In the data rows, zero lies at 4.5, halfway between 4 and 5.
Some points, one per row:
[3 6 4 4 5 6 1 2 6 6 4 6 6 3 3 9 5 3 6 6 2 2 6 4 4]
[3 9 5 3 4 5 2 2 5 3 5 3 4 2 3 7 4 2 4 3 1 2 5 3 4]
[5 9 4 3 4 3 1 4 6 1 4 3 3 2 4 9 3 1 4 2 1 4 9 3 3]
[5 3 3 5 5 5 4 7 5 4 3 5 5 5 6 7 4 4 5 4 6 7 6 3 3]
[3 2 6 6 5 4 9 2 3 6 5 6 4 8 4 1 7 5 6 5 9 3 2 5 5]
[6 2 4 6 3 5 9 7 4 5 3 3 6 7 6 2 6 5 3 8 9 8 2 5 3]
[4 4 6 5 5 3 2 4 4 9 7 5 3 2 5 2 7 5 4 2 2 5 4 6 8]
[4 2 5 6 4 5 2 3 4 6 6 7 6 7 4 1 5 9 6 8 5 3 2 7 6]
[6 8 5 6 3 5 9 8 4 9 4 3 6 8 6 4 7 9 3 8 8 8 4 8 4]
[3 3 5 5 5 3 2 2 4 3 7 5 3 3 3 3 4 9 4 2 2 2 3 4 8]
[6 9 3 3 3 6 5 5 6 1 3 3 5 2 5 9 2 1 3 3 2 6 9 2 3]
[5 6 4 4 6 5 5 6 4 4 3 3 4 4 5 9 4 3 4 3 6 4 7 4 2]
[3 2 6 4 6 6 2 2 3 9 5 6 6 6 3 1 5 3 6 8 6 2 2 6 4]
[6 9 3 3 4 3 4 8 6 1 3 4 3 3 6 9 2 1 4 2 2 8 8 2 2]
[3 4 5 4 5 4 1 2 5 4 4 5 3 2 3 5 5 2 6 2 2 2 4 5 3]
[3 3 6 5 5 6 3 2 3 9 5 5 6 6 3 2 5 5 6 8 5 2 2 6 4]
[6 4 4 4 5 4 4 8 5 3 3 4 4 3 6 4 4 4 4 3 4 8 5 3 3]
[3 3 5 4 3 5 1 2 5 2 7 5 4 2 3 3 3 4 4 4 1 2 5 3 8]
[6 7 4 5 4 3 5 7 5 1 5 3 3 3 6 9 3 5 3 2 2 8 8 3 5]
[5 3 5 6 3 6 9 5 3 6 7 4 6 8 5 1 4 9 3 8 9 6 2 4 8]
[3 2 6 6 6 4 1 2 4 9 7 7 4 4 3 1 7 9 6 4 2 2 2 8 8]
[6 9 4 4 3 4 7 8 6 4 3 3 5 2 6 9 5 3 3 3 3 8 9 3 3]
[6 2 6 5 4 5 9 7 3 3 4 4 6 7 6 1 4 3 4 8 9 7 2 4 3]
[4 2 4 5 6 5 9 4 4 6 3 4 5 8 4 3 6 4 6 5 9 3 2 5 2]
[6 4 3 4 6 6 9 7 5 4 3 4 5 7 6 8 4 1 6 6 9 8 4 3 2]
[5 9 4 3 5 3 3 2 5 1 3 3 3 2 4 9 5 1 3 2 1 2 9 3 2]
Here are 10 more points, each followed by its number:
[5 8 4 3 5 6 5 5 6 2 3 3 6 3 4 9 3 1 4 6 3 3 8 3 2] 0
[3 3 4 5 6 4 1 2 4 5 7 6 4 3 3 3 5 7 6 2 2 2 4 5 8] 1
[3 7 6 4 3 5 4 2 4 6 6 4 6 3 3 2 5 4 3 6 2 2 4 6 6] 2
[4 8 4 4 3 3 1 3 6 1 6 4 3 2 4 9 3 2 3 2 1 4 9 3 5] 3
[3 3 5 5 6 3 1 2 4 7 7 7 3 2 3 2 6 9 6 2 2 2 2 7 8] 4
[3 2 4 6 4 5 5 3 3 3 4 6 6 8 4 1 4 7 5 8 7 3 2 5 4] 5
[6 4 4 5 3 3 9 8 4 4 4 4 4 8 6 2 5 5 3 3 9 8 4 5 4] 6
[3 3 5 4 5 3 1 2 5 5 5 5 3 2 3 3 5 3 5 2 1 2 3 6 5] 7
[6 2 5 5 4 6 5 7 3 3 4 5 6 7 6 1 3 5 5 8 7 8 2 3 4] 8
[4 7 6 5 5 5 9 6 4 9 4 3 6 8 5 7 7 8 3 6 9 5 6 7 3] 9
Which two of these numbered points are nearest to each point below, ignoring the 3 directions in which the first points spread most? Their numbers follow each, nearest first.
[3 2 6 6 4 4 2 2 3 8 7 6 3 8 3 1 5 9 6 3 3 3 2 8 6] > 6 4
[5 6 4 4 5 6 7 5 4 4 3 4 6 5 4 6 4 3 4 8 7 3 5 4 2] > 0 3
[3 2 5 5 6 6 4 2 3 5 3 7 6 7 3 1 5 5 6 8 9 2 2 5 3] > 5 1
[6 9 4 3 4 5 3 6 6 1 4 3 5 2 5 9 2 2 3 3 1 4 9 3 3] > 0 3
[3 2 5 5 6 4 2 2 3 4 4 6 3 5 3 2 5 5 6 3 5 2 2 5 3] > 6 7
[6 3 5 4 5 4 7 7 4 2 3 4 4 4 6 4 3 2 4 4 4 6 3 3 2] > 7 8
[6 8 3 4 3 4 8 8 6 4 3 3 4 7 6 9 4 3 3 2 7 7 8 4 2] > 6 3
[5 9 5 4 4 6 9 7 5 9 3 4 6 7 6 6 6 3 4 8 9 8 7 6 3] > 9 2
[4 3 5 4 5 6 3 3 5 5 4 4 5 4 4 3 5 2 6 6 3 3 2 5 4] > 7 8
[3 2 3 6 4 4 1 3 5 6 6 6 4 5 4 2 4 9 6 3 4 5 3 5 8] > 1 4
[6 8 3 4 5 3 5 8 6 1 3 3 3 3 6 9 2 1 4 2 3 8 9 2 2] > 1 7
[5 9 4 4 3 3 3 5 6 2 6 3 3 3 5 9 3 4 3 2 2 6 9 3 7] > 3 1
[4 8 4 4 4 3 2 2 5 2 6 3 3 2 4 9 4 3 3 2 1 3 8 4 6] > 3 1
[4 3 5 4 4 4 3 3 5 4 5 5 4 4 4 2 5 2 5 3 3 4 3 5 6] > 7 6
[6 2 5 6 4 4 9 8 3 3 4 4 4 8 6 1 4 7 4 6 9 8 2 4 5] > 6 1
[3 3 6 4 6 6 9 2 4 9 4 5 6 7 3 2 8 3 5 8 8 2 3 8 3] > 2 0
[6 2 5 6 3 4 9 8 3 4 6 4 4 8 6 1 5 8 3 6 9 8 2 6 7] > 6 3
[3 3 4 5 6 3 1 2 4 8 7 6 3 3 3 2 7 9 6 2 3 2 3 7 8] > 4 1
[6 9 4 3 4 6 9 7 6 4 3 3 6 3 6 9 5 1 3 5 5 8 8 3 2] > 2 0
[3 3 6 5 5 5 5 2 3 9 6 4 6 5 3 2 7 6 4 6 7 2 2 7 6] > 2 0
[3 2 6 5 6 6 6 2 3 7 4 5 5 6 3 1 7 3 6 7 5 2 2 6 4] > 7 0
[4 7 5 4 6 4 6 5 4 7 3 3 3 4 5 7 6 4 4 2 6 4 5 4 2] > 4 9
[3 2 4 4 5 6 5 2 4 2 4 5 6 7 3 2 4 1 5 8 7 2 2 4 3] > 5 3
[6 2 4 5 4 6 3 7 4 2 4 4 6 6 5 2 3 3 5 8 3 7 2 4 4] > 8 5
[5 2 4 5 4 6 4 8 4 5 4 5 6 8 5 1 3 6 5 8 5 7 2 4 4] > 8 5
